[[-39.3  12.1]
 [  7.2 -24.2]
 [ -9.9  17.6]
 [ 71.1  -2.5]]
->
[[-39.3  12.1]
 [  7.2 -24.2]]

[[ 22.8  11.2]
 [-29.1 -28.2]
 [ 72.2   6.2]
 [ 66.0 -16.9]
 [ 29.9  31.7]]
->
[[ 22.8  11.2]
 [-29.1 -28.2]]

[[ 19.6  29.7  19.9]
 [ -8.1 -12.4 -55.2]
 [ -5.2  31.5 -20.1]
 [ -2.5  12.1 -23.4]
 [ 12.9  60.5  53.4]]
->
[[ 19.6  29.7]
 [ -8.1 -12.4]]

[[ 15.6  71.8 -36.2  25.9 -12.7]
 [  3.2  16.2  -4.3   7.3  -7.6]
 [  7.7   6.6   8.8  -5.5   6.3]
 [-10.5  39.8  11.6  -2.4 -37.6]
 [  2.6  -2.7  16.2 -13.9  12.6]]
->
[[15.6 71.8]
 [ 3.2 16.2]]

[[  5.8 -13.4 -52.7  45.8]
 [ -0.6   3.2 -59.7  70.9]
 [-42.7  22.6  -3.2  28.4]]
->
[[  5.8 -13.4]
 [ -0.6   3.2]]

[[ -5.8   5.3   1.7   0.6]
 [ 63.6  38.9  -7.8  -1.3]
 [-54.7  17.1   9.3   4.4]
 [  0.2 -22.8   2.7  11.8]
 [  4.4 -17.8   4.0   8.5]]
->
[[-5.8  5.3]
 [63.6 38.9]]

[[-31.4 -46.2  -7.3]
 [ 41.5 -41.3   3.7]
 [ 26.7 -29.3  44.5]
 [-14.7 -60.5 -28.9]]
->
[[-31.4 -46.2]
 [ 41.5 -41.3]]

[[ 29.0   2.3 -18.7  50.9]
 [ -2.1  -1.8  11.0  56.6]
 [-16.6   8.0  -5.8  -8.8]]
->
[[29.0  2.3]
 [-2.1 -1.8]]
